Each row has a name. Each question is about the rows just above it.

[114 128  84 150 143]  Q_461
[114 128 150  52 130]  Q_218
[135 128 150  84 143]  Q_343
The next entry after [ 84 150]: | [143]
Give the next entry after [128 150  52]. | [130]
The row with [135 128 150  84 143] is | Q_343

[167  85 166  78  73 110] = Q_625
[171  85 146 164 137 148] = Q_601
[155  83 166 236  53 185] = Q_287
[ 83  85 146 135  39 172] = Q_950
What is the next entry after [83 85]? | [146]
Whose row is [171  85 146 164 137 148]? | Q_601
Give the next entry after [ 85 166]. | [78]

[128 139 126 111 123 142 155 141 125 124 127 130 119  94 135 104 129 150
 126 122  90 131 142 119 120 116 137 136 130 139 130 122 114 118 114  95
  99 130 130 119 114 125 122 136 144 101 122 136 124 100 126 136 122 128
 113 147 113 127]  Q_937
[183 157 146 209 108 141 107 137 131  85 154  84 138 170 113 141 120  90
 193 114 109 148  84 105  96 168  57 164  80  71 145 121 114 137 147 101
  96  64 146 162 174 178 119 152  80 165 194  92 157 112 168  86 150 128
 160 114  82  88]  Q_809
[123 127  85 128 139 150 155 138 152 145 133 145 123 137 118 135 139 139
 140  37 155  81 131  45  95 140 155 137 142 122  86 106  81  44 129 154
 157 156 131  92 145  64  34 123 144 108 134 102  81 147 134  98 105 155
 135  74 147  93]  Q_617
[120  90 193 114 110 148  84 147 132 132 124 148 130 123 121 102 153 159
 140  60 132 100 159  76 106 148 156 144 143 136 104 110  99  74 124 133
 136 145 146  79 135  66  69 114 170 104 132 109  94 122 128 107 118 153
 124 108 121  82]  Q_224
[183 157 146 209 108 141 107 137 131  85 154  84 138 170 113 141 120  90
 193 114 109 148  84 105  96 168  57 164  80  71 145 121 114 137 147 101
  96  64 146 162 174 178 119 152  80 165 194  92 134 119  75 184 110  64
 220 135 131 167]  Q_252
[119 148  96  88 143 124 136 154 118 125  96 151 110 106 106 155 141 153
 110  36 155  76 147  42  89 140 157 125 124 115  84  85  65  38 133 150
 152 142 140 106 109  67  31 136 154  93  99  77  64 161 115 114 100 152
  82  77 160 108]  Q_657
[102 114 112 137 139  94  82 108 110  98 115 132 147 157 100  96 148 127
 129 158 156 143 141 161 120 148 106 127 103 113 144 138 158 177 114 151
 147  87 139  95 140 114 176  79 138 151 130  97 137 122  97 106 136 111
 137 139 103  89]  Q_887
The next entry after [143 141 161 120 148 106 127 103 113]: | [144]
Give the next entry after [153 110]. | [36]
What is the next entry after [153 159]? | [140]
Whose row is [183 157 146 209 108 141 107 137 131  85 154  84 138 170 113 141 120  90
 193 114 109 148  84 105  96 168  57 164  80  71 145 121 114 137 147 101
  96  64 146 162 174 178 119 152  80 165 194  92 134 119  75 184 110  64
 220 135 131 167]? | Q_252
Give the next entry after [112 137 139  94  82 108 110]. | [98]
What is the next entry after [106 106 155]? | [141]

[229 220 109 169 237 205 245 139 196 132  53 131 177  36 162]  Q_61
[234  44 168 171 175 140 115 235 153  96  35 125  21 205  43]  Q_485
[160  44  69 134 124 211 201 217  64 238 131  53  36 177 245]  Q_216
[ 56 249 109 169 237  46 153 126  27 157 156  89 133 133 234]  Q_507
Give the next entry after [124 211 201 217  64 238]. | [131]
Give the next entry after [ 53 131 177  36]. | [162]
Give the next entry after [175 140 115]. | [235]
Whose row is [229 220 109 169 237 205 245 139 196 132  53 131 177  36 162]? | Q_61
Give the next entry after [160  44  69 134 124 211 201]. | [217]
The next entry after [ 44 168 171]: | [175]

[161 141 132 118 157 129 138 124 137 134 113 133 124 109 109 149  98 121
 126 142 117 109 144 141 129 122 115 116 132 127 122 136 125 117 134 119
 113 143 165 122 130 104 133 119 101 169 109 126 110 131 153] : Q_525
[142 146 146 138 145 134 141 118 139 122 136 139 123 136 147 118  98 129
 116 158 125 127 104 128 154 141 143 110 136 132 127 122 117 125 143 213
 127 119 114 141 128 149 117 213  90 159 100 127  99 113 126] : Q_108
[ 87 147 131 108 120 123 141 134 137 123 141 121 123 130 146 106 138 132
 103 114 132  19 106  84 119 131 132 146 126 112 135 134 117 143 124 149
 133 116  90 131 127 153  84 149 174  86 150 137 137 127 147] : Q_554
Give the next entry after [129 122 115 116]. | [132]
What is the next entry after [133 124 109 109 149]? | [98]
The next entry after [132 127 122 136 125 117]: | [134]

[ 73 113 162 114 213 120] = Q_684
[145 114 176  30 212  32] = Q_642
[208 194 134  70 183 108] = Q_663
[193 196 180 123 177  59] = Q_45
Give the next entry after [208 194 134]. | [70]
Give the next entry after [162 114]. | [213]
Give the next entry after [145 114 176]. | [30]
Give the next entry after [ 30 212]. | [32]
What is the next entry after [114 176  30 212]? | [32]

